In the rows, 128 means zero.
Each path below is one point turned by a fixed rotation once a step. After each direction that follows a path, write how fast that rotation turns it, in deg/step (0 if it stays still).
Each turn is a multiple of 5 degrees from 10 to 175, or 0.
Each row of a path follows its step; steps can be skipped.
path 1
step 0: [131 136 122 135 123 126 112 135 132 136 124 131 133 136 125 131 130 135
 130 134 119 115 132 132 128 156 131 133 123 114 137 127 129 120 136 140
 132 128 122 138 139 139 134 112 134 128 109 127 115 136 133 136 120 142
 128 122 122 135 133 136 132 131 126 129]
step 1: [118 127 123 134 120 126 114 120 135 140 123 131 122 115 114 136 128 126
 122 138 126 133 116 127 126 136 131 136 140 145 131 120 130 129 113 124
 113 123 119 121 131 132 133 137 134 124 134 113 127 130 139 140 111 140
 140 125 118 135 130 132 129 124 121 131]
step 2: [121 131 123 133 115 125 133 131 133 138 129 155 127 130 111 132 127 138
 139 135 128 122 124 114 119 136 128 145 125 123 123 135 124 148 121 127
 136 128 124 139 121 120 129 122 136 115 123 120 118 131 121 123 134 130
 131 123 121 137 122 116 137 130 136 132]
step 6: [123 134 136 133 141 134 117 124 129 145 136 133 115 132 125 126 126 127
 133 140 122 145 119 123 131 141 123 142 142 126 135 123 129 135 124 131
 123 114 121 121 122 133 141 138 145 128 118 118 125 130 125 117 131 145
 136 123 128 134 139 121 123 125 124 132]
step 7: [109 120 137 130 104 128 120 130 146 130 142 128 136 128 120 130 124 134
 133 127 134 132 112 123 125 133 123 139 121 134 131 114 127 126 123 140
 137 127 118 131 130 123 126 125 143 127 118 131 117 137 128 123 133 123
 129 122 117 133 115 132 139 132 136 137]
step 9: [115 134 134 126 114 121 132 134 125 125 128 129 117 107 115 143 130 134
 130 130 127 129 129 127 132 129 125 142 133 133 133 121 130 138 126 123
 131 116 125 126 131 134 137 130 131 119 120 117 119 133 145 140 127 133
 127 147 120 134 144 136 141 134 120 140]
step 10: [125 152 138 130 116 134 123 135 136 124 123 134 120 122 109 115 128 138
 146 135 124 127 135 121 136 136 129 130 126 122 126 124 133 133 118 128
 120 133 122 137 135 136 130 125 132 115 127 111 124 135 117 129 129 128
 133 113 132 142 124 121 122 137 138 125]
step 12: [113 129 117 123 116 129 125 127 142 135 127 118 125 125 126 135 118 142
 138 140 136 143 123 134 118 139 129 135 125 134 117 111 117 125 123 137
 122 138 125 130 121 128 145 120 130 122 124 121 131 124 141 130 125 126
 136 115 119 141 121 123 139 127 118 129]
step 13: [117 129 123 124 122 130 131 137 133 144 121 143 127 125 113 128 124 135
 133 137 123 129 126 124 111 123 133 135 123 111 127 109 127 139 126 124
 121 115 120 118 123 119 135 122 134 132 125 134 124 145 117 132 121 135
 133 142 129 133 134 133 127 128 136 113]
step 15: [115 127 135 125 120 129 117 133 141 124 134 126 132 123 120 119 123 131
 145 135 133 114 125 140 130 145 141 134 128 119 139 121 137 121 142 131
 118 123 117 122 133 141 126 119 130 129 122 121 120 136 123 124 134 131
 137 127 122 142 125 131 131 146 139 135]
[131 128 128 129 128 130 129 128 127 128 126 128 129 129 130 130 127 126
 129 123 126 127 127 124 127 127 129 132 124 127 132 131 127 129 127 130
 125 123 130 129 124 126 127 127 131 128 129 130 128 130 132 126 131 130
 127 131 127 132 129 127 128 129 125 130]
155
[127 127 127 126 124 126 130 126 129 123 129 125 128 130 127 128 128 126
 127 126 130 132 127 131 128 125 129 131 132 128 130 131 126 129 129 126
 127 126 126 129 126 127 130 126 128 123 127 125 129 126 130 129 129 126
 130 125 128 127 127 127 133 127 130 131]
140
[131 128 130 130 127 126 122 131 128 128 127 126 128 132 128 127 129 124
 127 128 127 129 126 127 129 134 129 131 128 130 127 127 130 127 127 128
 124 127 127 129 129 128 128 129 122 130 128 127 125 124 128 126 129 127
 131 125 128 130 131 126 127 126 128 128]
70
[126 129 133 129 125 129 124 125 127 129 129 124 130 129 131 125 129 129
 127 129 126 126 128 129 127 129 129 129 126 127 129 131 129 126 130 132
 129 128 130 127 129 132 126 126 130 129 131 128 129 127 128 127 130 127
 126 125 127 127 126 131 133 125 131 125]
95
[129 128 127 128 124 126 130 127 126 131 124 123 123 127 130 130 131 128
 129 130 124 127 127 127 127 127 130 131 130 126 127 127 131 131 126 126
 130 130 129 127 125 128 127 130 128 125 131 127 125 130 127 130 128 132
 129 128 131 126 128 129 127 127 128 126]
90
[128 130 126 130 125 129 130 128 127 126 126 133 127 127 131 127 127 129
 126 129 123 128 128 127 127 128 126 127 125 130 125 132 128 129 128 126
 126 131 124 131 130 133 127 130 126 123 130 126 128 126 129 130 129 126
 128 130 125 128 128 127 128 129 128 129]
45
path 2
step 0: [129 131 125 130 145 137 127 119 124 132 135 136 132 111 128 130 131 130
 134 130 152 124 118 122 118 119 139 137 121 131 141 143 129 126 138 127
 129 132 128 139 121 145 139 126 135 130 130 126 133 123 135 114 120 133
 127 142 115 127 138 126 126 132 118 127]
step 2: [129 127 119 119 127 125 137 131 136 128 122 123 109 132 126 130 127 128
 124 132 138 144 127 120 120 128 117 125 127 125 138 116 134 145 138 123
 128 140 132 133 117 126 141 120 136 123 118 132 127 135 138 114 118 126
 119 133 132 120 126 137 143 128 122 149]
step 3: [118 116 116 141 130 138 134 124 140 128 139 140 112 116 132 128 127 117
 115 117 133 124 135 131 128 134 138 128 144 122 143 122 131 125 130 126
 137 136 137 134 124 126 135 129 115 139 131 129 139 122 122 143 133 132
 131 140 131 129 125 141 125 127 133 123]
step 5: [141 123 116 122 123 125 127 137 135 116 138 131 138 121 135 136 140 111
 130 133 123 136 122 132 126 133 123 118 118 122 136 143 123 134 127 121
 138 143 115 139 124 117 132 143 124 142 122 139 138 134 135 132 126 138
 130 125 128 137 119 128 124 126 125 131]
step 7: [127 115 121 126 145 135 125 120 131 119 123 131 146 125 140 121 122 113
 137 116 126 122 136 129 129 123 131 127 118 122 121 124 138 137 130 127
 123 139 143 132 132 119 111 141 136 125 115 133 132 128 126 117 127 121
 130 148 126 124 126 125 131 119 121 127]
step 8: [133 125 125 130 120 115 137 124 131 122 124 139 132 137 130 127 134 125
 125 132 118 128 139 129 137 112 121 128 128 129 140 125 123 142 139 139
 131 126 131 123 108 125 119 127 123 137 130 123 135 133 139 124 123 126
 127 121 140 118 136 126 118 138 129  99]
step 10: [130 125 124 139 115 123 107 130 133 136 119 132 143 131 129 129 136 129
 124 108 123 121 126 117 134 132 121 128 131 131 131 116 146 129 119 125
 135 141 133 138 138 124 125 129 122 129 128 112 135 123 141 132 123 121
 139 122 131 128 137 134 119 140 133 129]
step 11: [141 131 130 137 130 117 142 119 127 121 119 131 140 120 125 149 128 117
 140 115 138 127 137 127 133 132 133 131 141 129 115 114 122 125 130 129
 131 121 109 119 128 140 123 127 132 114 127 137 137 139 135 125 124 128
 142 124 120 132 128 124 127 128 126 123]
step 12: [141 121 129 130 127 140 123 123 120 123 136 130 133 136 127 137 140 120
 128 135 123 127 119 131 130 108 121 150 122 123 118 124 115 127 128 129
 124 134 132 127 142 127 116 130 114 127 134 121 132 122 132 120 120 137
 127 126 135 145 122 127 127 141 145 139]
step 13: [135 119 125 141 119 125 123 141 124 126 107 114 119 130 136 138 133 130
 131 124 125 128 132 132 136 125 134 114 129 130 132 121 131 121 118 129
 132 126 130 121 140 134 108 127 136 131 143 133 117 143 126 110 137 135
 119 123 134 121 130 135 137 135 128 131]
[127 129 128 126 133 130 122 129 131 132 126 129 126 125 131 128 129 130
 128 123 129 128 128 132 128 128 130 126 133 127 128 126 128 131 125 126
 126 126 131 129 127 128 128 127 130 126 129 130 130 127 128 128 125 127
 129 127 128 128 128 129 126 129 128 127]
100
[125 127 130 128 129 131 127 127 127 131 131 131 124 127 128 130 125 129
 130 128 129 131 128 127 130 126 130 128 127 126 127 128 127 122 131 130
 130 126 130 127 129 126 125 128 127 131 126 127 130 125 127 129 127 129
 131 126 128 131 132 125 129 129 128 131]
125
[131 128 128 127 129 134 129 126 128 132 131 127 131 128 128 128 131 126
 128 129 130 128 128 128 125 130 129 129 126 128 127 128 126 129 127 127
 128 128 128 132 125 126 125 127 131 127 124 125 128 131 129 127 127 129
 126 130 125 130 131 130 130 122 130 130]
155
path 3
step 0: [140 131 131 131 124 106 118 132 137 132 143 125 138 132 126 121 136 133
 117 121 125 139 117 112 134 125 136 105 124 140 125 123 132 113 138 133
 122 119 126 119 123 123 128 124 139 137 132 120 133 141 125 125 127 135
 133 134 127 125 134 128 127 133 122 127]
step 1: [146 137 137 132 130 125 146 116 129 133 135 125 127 127 109 119 117 137
 123 136 118 129 128 122 125 130 127 115 122 146 130 124 116 114 129 135
 138 117 128 132 125 137 111 122 130 133 130 116 132 125 130 134 128 124
 136 132 127 130 136 124 121 125 118 134]
step 3: [129 130 136 131 142 119 124 124 138 122 132 128 155 137 121 134 140 128
 114 137 113 132 129 129 135 131 124 127 131 125 134 123 124 130 126 133
 136 114 137 113 137 132 120 141 117 130 134 141 138 128 131 133 134 132
 131 131 138 113 137 124 119 128 132 131]
step 4: [133 122 121 132 133 135 122 132 131 125 119 112 143 135 124 128 122 137
 121 125 114 132 142 131 120 112 125 119 134 133 131 138 122 130 122 121
 139 111 124 133 123 131 117 126 131 130 125 136 144 131 131 138 130 119
 126 123 138 123 124 131 115 150 132 131]
step 6: [116 120 127 128 132 133 131 145 130 114 134 129 123 135 121 134 128 135
 125 120 117 123 118 134 128 119 142 133 131 136 127 124 132 122 144 133
 122 127 133 112 137 125 119 125 132 128 134 134 145 126 118 129 144 107
 124 132 137 124 136 124 132 135 131 134]
step 7: [126 135 126 126 121 121 128 139 127 119 129 115 129 129 115 134 143 125
 111 108 133 116 120 132 126 125 125 126 134 134 126 128 127 130 143 118
 126 123 132 131 118 129 110 109 137 125 131 131 150 125 120 135 115 129
 130 134 127 129 132 130 129 128 121 131]
step 9: [137 124 134 133 129 126 135 134 135 125 144 124 122 128 129 126 121 134
 115 113 132 136 135 121 128 125 140 134 132 139 124 124 123 130 140 138
 121 121 125 131 128 131 116 130 124 117 148 138 121 133 130 124 130 126
 135 115 120 122 146 130 113 115 118 140]
step 11: [128 124 125 136 136 129 133 138 143 133 129 123 141 130 110 135 128 126
 121 130 129 137 137 117 137 138 136 132 138 113 144 131 116 112 130 125
 128 128 119 131 118 126 133 137 130 128 130 137 137 140 130 128 123 127
 122 116 123 118 125 117 119 136 113 123]
step 12: [134 118 130 135 126 135 126 129 133 138 131 132 126 130 114 138 127 123
 117 140 127 139 148 132 121 125 120 134 118 132 135 134 131 130 134 136
 125 129 115 111 120 118 123 124 132 136 143 130 138 143 139 142 137 133
 128 122 134 122 136 121 119 138 123 131]
step 14: [132 133 127 126 124 119 130 134 134 126 117 126 133 133 116 144 138 137
 107 134 109 121 129 118 123 132 129 128 133 137 128 126 124 103 134 144
 121 141 124 125 132 128 133 111 134 140 128 136 134 127 126 136 132 121
 131 131 127 129 123 127 135 122 128 127]
[128 127 129 130 125 129 127 132 127 128 130 127 126 128 130 126 126 126
 128 130 127 128 127 125 132 128 129 129 128 128 132 128 123 128 127 126
 126 123 126 124 129 126 131 127 131 127 124 127 127 128 127 130 128 127
 128 129 124 129 128 125 127 131 130 132]
65
[131 129 129 127 128 128 128 127 129 129 128 133 131 126 128 128 130 128
 131 130 129 129 127 127 128 128 128 127 128 128 126 128 126 127 125 132
 131 126 125 125 127 130 129 127 128 129 127 130 128 129 131 132 129 129
 131 123 126 130 131 124 127 130 126 122]
35
[130 132 128 130 131 125 127 126 131 125 128 126 124 128 129 125 130 127
 128 125 134 128 126 128 126 130 130 129 125 130 127 127 129 124 130 125
 129 127 126 124 128 132 130 125 126 127 127 127 127 126 128 128 130 126
 129 130 127 128 127 130 125 127 127 128]
45
[131 126 127 133 128 129 127 129 129 129 131 128 129 130 128 129 129 129
 130 132 127 123 126 130 128 128 128 130 125 127 127 129 129 123 127 131
 128 128 127 130 128 128 132 125 128 131 131 124 127 131 129 126 125 132
 126 125 127 126 127 128 128 127 127 131]
25
